In the rows, zero is written as 128.
Z: rows in 3 groups, each row roughly a mix of its group's directions (some rows in no group):
Z (108 x 10):
[[ 77 119 148 123 144 127 108 164 118 122]
 [146 161 119 127 106 148  89 145  97 119]
 [152 126 143  86 116 159 127 161 107 129]
 [106 146 144  72 129 130 124 104 137 145]
 [ 77 160 133 127 110 150 123 149 142 116]
 [ 92 109 146 124 126 152 130 149 138 174]
 [124 154 134 126 141 150  68 131 116 137]
 [181 130 117 144 116 129  92 132 108 144]
 [126 131 131 158 154 148  72 132 133 136]
 [164 128 104 163 118 144 145 116 163 114]
 [126 106 168 162 129 127  88 141 113 138]
 [ 84 168 132 110 130 127 143 138 161 131]
 [148  92 114 146 133  97  85 121 116 132]
 [132  88 133 174 144 128 109 150 110 121]
 [130 102 136  93 137  99  88 106 126 143]
 [111 153 133 103 131 156 103 171 113 113]
 [ 63 108 130 136 138 141 131 137 138 121]
 [ 79 132 122 111 120 135 108 133 168 108]
 [126  94 155 112 139 106 102 143  92 145]
 [120 108 138 108 112 142 115 161  86 156]
 [182 105 116 132 119  97 140 114 120 140]
 [161  83 123 149 121 114 143 130 130 162]
 [122 134 119 116 129 123 158  83 160 159]
 [132 137 104 160 110 135 142 117 180 116]
 [ 97 157 146 120 101 151 152 132 162 135]
 [ 98 100 140 102 129 129 163 149  95 125]
 [ 87 122  91 145 142 117 130 112 163 120]
 [115 115 133 118 123 111  86 163  91 142]
 [ 87 162 134 105 139 153 150 123 151 136]
 [ 81 105 148 114 149 142 115 147 109 148]
 [153  80 121 133 120 100  98 135 107 129]
 [116 151 138 143 129 164 143 164 107  97]
 [137 163 129 125 117 144 177 113 152 108]
 [185 105 117 142 121 117 126 128 103 146]
 [188 118 114 145 107 116 116 110 120 127]
 [130 151 113 174 135 132  93 138 139  98]
 [117 172 138 129  97 158 148 135 140 102]
 [127 154 117 116  97 106  88 127 143 160]
 [173 164 134 125 101 146 145 123 115 108]
 [145  81 136 112 126 130 120 137  92 160]
 [ 80 157 140 113 147 148 154 126 138 113]
 [155 115 117 184 134 121 133 106 110 115]
 [127 102 139 153 147 157 113 157  93 109]
 [188 122 112 142 111 123 153 121 112 128]
 [ 84 147 142 105 102 123 153 108 118 107]
 [189 138 133 112 131 130 143 114 123 154]
 [ 96 157 145 119 124 155 143 146 108  92]
 [149 143 149  82 117 110 142 111 152 149]
 [ 90 134 140 114 164 117  95 141 102 116]
 [110 102 145 135 133 152 134 144  86  92]
 [145 105 103 126 131  98 100  92 138 155]
 [128 155 127 147 167 106  91 111 151 131]
 [109 168 146  86 122 143 150 138 147 130]
 [106 147  91 161 152 134  99 106 128 127]
 [139 169  96 132 129 110 140 116 169 119]
 [ 68 127 137 143 112 138 119 147 140 107]
 [182 123 109 130 121 107 110 101 124 146]
 [142 169 145  93 112 109 109 140 121 153]
 [138 146 128 114 116 137 178 103 154 152]
 [160 137  96 156 144 120  90 149 137 120]
 [133  98 127 172 154 111  92 127 116 125]
 [122  91 153 149 151 129 161 143 157 117]
 [127  96 132 107 147 117  79 138 134 156]
 [105 160 168 145 164 126 128 135 149 121]
 [ 87 153 125 145 143 116 128 127 161  93]
 [ 72 163 130 125 142 142 137 123 136 109]
 [139 106 152 162 137 124  85 143 155 123]
 [ 71 135 143 123 140 156 130 155 133 125]
 [121 112 133 102 134 124 153  92  81 122]
 [175 117 150 122  99 134 117 122  94 143]
 [104 143 138 126 130 140 175 122 167 148]
 [112  98 124 151 137  96  86 138 139 106]
 [163 117 126 104 109 117  90 130  98 151]
 [132 144 131 187 142 148 146 148 133 119]
 [ 98 157 135 105 125 133 166 101 155 133]
 [173  86 127 145 131 109 112 114 112 139]
 [141 155 152  93 116 134 167 110 106 125]
 [135 128 107 181 138 140 112 133 100 104]
 [132  82 128 145 147  98 166 125 137 137]
 [ 87 165 127 134 129 143 131 135 143  88]
 [163 161 121 141 130 136 156  95 147 150]
 [ 74 130 124 142 134 127 100 160 141 115]
 [178 110 122 131 132 134 167 117 102 133]
 [189 140 117 151 132 134 120 112 123 144]
 [136 152 138  73  99 117 143 132 145 135]
 [148 170 112 160 126 143 154 124 139 101]
 [178  96 124 131 131 118 148 106 125 155]
 [110 175 139 124 107 149 150 141 145 102]
 [135  96 131 116 111 122 101 157  93 157]
 [133 180 133 129  91 142 137 135 141 102]
 [178 108 117 146 134  96 107 123 113 140]
 [148 101 123 144 113 129  84 155  99 139]
 [100 129 121 138 111 105  90 161 120  98]
 [129 131 111 110 144 143 118 114 161 180]
 [161 134 136 116 102 144 166  92 111 124]
 [149  74 140 139 132 108 102 135 105 123]
 [165 127  97 151 128 119 126  84 128 147]
 [111 160 135 113 118 153  78 141 122 144]
 [117  79 142  95 136 135 102 102 128 124]
 [ 81 129 142 101 167 127 146 139 125 137]
 [147 160 142  90 140 145 127 138 111 166]
 [150 140 115 145 144 135 144  87 153 164]
 [165  82 126 143 125 112 103 131 102 128]
 [ 84 145 126 118 114 158 159 151 129 110]
 [157 156 124 124 127 167 147  91 138 111]
 [136 151 119 148 142 127 170 104 158 101]
 [ 98 160 134  89 125 152 149 115 107 136]
 [130  74 131 159 153 120 114 112 124 143]]
one row of each group, then the others: which group is each in?
[155 107 109 176 143 118 102 114 114 131] : B
[150 148 172  97 112 131 150 135 103 128] : J
[182 132 111 160 120 134 158 124 123 129] : C

[148 133 117 172 117 137 168 114 113 105] : B
[153 149 123 151  83 129 140 119 164 114] : J
[164 144 119 146 115 147  85 143 103 134] : C
[131 120 118 173 159 125 155 125 135  92] : C
[180 138 115 116 136 102 131  97 111 117] : C
[129 126 118 180 142 106  99 137 157 125] : C
[168 129 102 122 100 109 144  90 129 140] : B
[160 145 114 167 122 137 142 109 167 127] : C
[150 128 126  98 146 107 100 127  93 161] : J
[ 97  79 153 133 147 118 113 150 118 134] : J
[130 128 119 145 172 146 155 143 168 127] : J
